[[ 26 -20 -15]
 [ 18   5  21]
 [ 23  27 -15]
 [ 29  13 -20]
 [-35 -12   0]]
=>
[[  5  21]
 [ 27 -15]]

[[ 25 -23   6]
 [ 29 -46   3]
 [ -2 -12 -10]
 [ -2  -7 -10]]
=>
[[-46   3]
 [-12 -10]]

[[ -2   6   6]
 [-37  38 -18]
 [-25  -6  13]]
=>
[[ 38 -18]
 [ -6  13]]

[[-26  -9  32]
 [ -6  48  15]
 [ -6 -38 -24]]
=>
[[ 48  15]
 [-38 -24]]

[[ -2  35  12  22  -5]
 [-22  -4   5  13  37]
 [ -4 -30   2   1  26]
 [  8  35  16  18 -13]
 [-15 -24   7  -3  10]]
=>
[[ -4   5]
 [-30   2]]

[[-22 -25 -16]
 [ 18  17   9]
 [-30 -36 -17]
 [ -2  -4  -3]
 [ 38  48  22]]
=>
[[ 17   9]
 [-36 -17]]
---
[[ -7 -12  16   8  -1  -7  30   6   0  -4  -3]
 [ -9 -17 -11 -10  -5  43 -22 -11 -20   1 -11]]
=>
[[-11   1 -20 -11 -22  43  -5 -10 -11 -17  -9]
 [ -3  -4   0   6  30  -7  -1   8  16 -12  -7]]

[[ 23 -19  20  23   9  23  10  10  20   9 -16  10 -13 -30]
 [  8  35   1   1  16   0  13  13  -1  11 -48  18 -45  21]
 [ 10  13  19  24 -12  23 -11 -11   5 -11 -24 -13 -21   6]
 [  1  -5  31  39 -41  39 -37 -37   1 -34   3 -45   5   0]]
=>
[[  0   5 -45   3 -34   1 -37 -37  39 -41  39  31  -5   1]
 [  6 -21 -13 -24 -11   5 -11 -11  23 -12  24  19  13  10]
 [ 21 -45  18 -48  11  -1  13  13   0  16   1   1  35   8]
 [-30 -13  10 -16   9  20  10  10  23   9  23  20 -19  23]]

[[-23 -29 -14   9  23  -5  -6   9]
 [ 14  18 -16  14 -25  13   0  25]
 [-29   0  -2 -19 -21  21  16   0]
 [ -3  15 -27 -11 -13  25  21 -26]
 [  1 -35   8  -7 -13  -4  32 -25]
 [  4 -19  13  26  13  23  28  -8]
 [ 24 -12  33  21  10  19 -35   8]
 [ 23 -11 -10  14  -8 -12  -8 -28]
 [ 16  15  20  -1 -27  26  13  -1]
 [-16  19   2  28  17  23 -27  30]]
=>
[[ 30 -27  23  17  28   2  19 -16]
 [ -1  13  26 -27  -1  20  15  16]
 [-28  -8 -12  -8  14 -10 -11  23]
 [  8 -35  19  10  21  33 -12  24]
 [ -8  28  23  13  26  13 -19   4]
 [-25  32  -4 -13  -7   8 -35   1]
 [-26  21  25 -13 -11 -27  15  -3]
 [  0  16  21 -21 -19  -2   0 -29]
 [ 25   0  13 -25  14 -16  18  14]
 [  9  -6  -5  23   9 -14 -29 -23]]

[[-18  27 -15  35  37  15  36  20]
 [ 17  48  33   7   1  42  -1  41]
 [ 30   8 -30 -22 -29  -2 -26   0]
 [-47  23  -8  20  19  17  17  20]]
=>
[[ 20  17  17  19  20  -8  23 -47]
 [  0 -26  -2 -29 -22 -30   8  30]
 [ 41  -1  42   1   7  33  48  17]
 [ 20  36  15  37  35 -15  27 -18]]

[[-6 -5 12 -8  3]
 [48  0 -2  5 14]]
=>
[[14  5 -2  0 48]
 [ 3 -8 12 -5 -6]]

[[ 15 -10   4  -8  -5   5  -6   1   8   3]
 [  3  -1   1   2   1   3  -6   1   7   2]
 [  8  -7   3   0  -2   4  -9  -1  11   5]
 [ 29 -27  12   4 -14  22 -33  -8  39  18]
 [-37  31 -12   4   7 -19  33   5 -47 -20]
 [ 12  -9   2  -4   5   2 -10   0  18   7]
 [ -8   6  -1  -1  -3  -2  13   0 -16  -5]
 [ 21 -20   8   3 -14  16 -22  -7  25  12]]
=>
[[ 12  25  -7 -22  16 -14   3   8 -20  21]
 [ -5 -16   0  13  -2  -3  -1  -1   6  -8]
 [  7  18   0 -10   2   5  -4   2  -9  12]
 [-20 -47   5  33 -19   7   4 -12  31 -37]
 [ 18  39  -8 -33  22 -14   4  12 -27  29]
 [  5  11  -1  -9   4  -2   0   3  -7   8]
 [  2   7   1  -6   3   1   2   1  -1   3]
 [  3   8   1  -6   5  -5  -8   4 -10  15]]
---
[[-27  19   7  11]
 [-27  -9   7 -20]
 [-49  32  16  42]]
=>
[11  7 32]

[[-17 -10 -17 -47 -11]
 [ 23  16   2   8 -22]
 [-33 -18  -6 -26 -24]]
=>
[-11   8  -6]

[[-14  -6  25  40   6]
 [ -8 -13  25  37  15]
 [  1   5   4   4   4]]
=>
[ 6 37  4]

[[-25 -42]
 [-16 -28]
 [-13 -23]
 [  7  11]
 [-19 -32]]
=>
[-42 -16]

[[  4  18  -2  21 -18]
 [-27  15  28   5  16]
 [  2 -29 -39   2 -17]
 [-21  16  12   9  10]]
=>
[-18   5 -39  16]

[[ -1 -43   1 -24  18]
 [ -8   0 -16   2   6]]
=>
[18  2]

[[-23  30 -14]
 [-24  22  23]
 [ -3  40  38]]
=>
[-14  22  -3]

[[ -6 -27 -28 -22  -7]
 [  4 -15  -8 -18  -3]
 [ 48   0  26   6  10]
 [-27  -6 -42   6  -7]]
=>
[ -7 -18  26  -6]
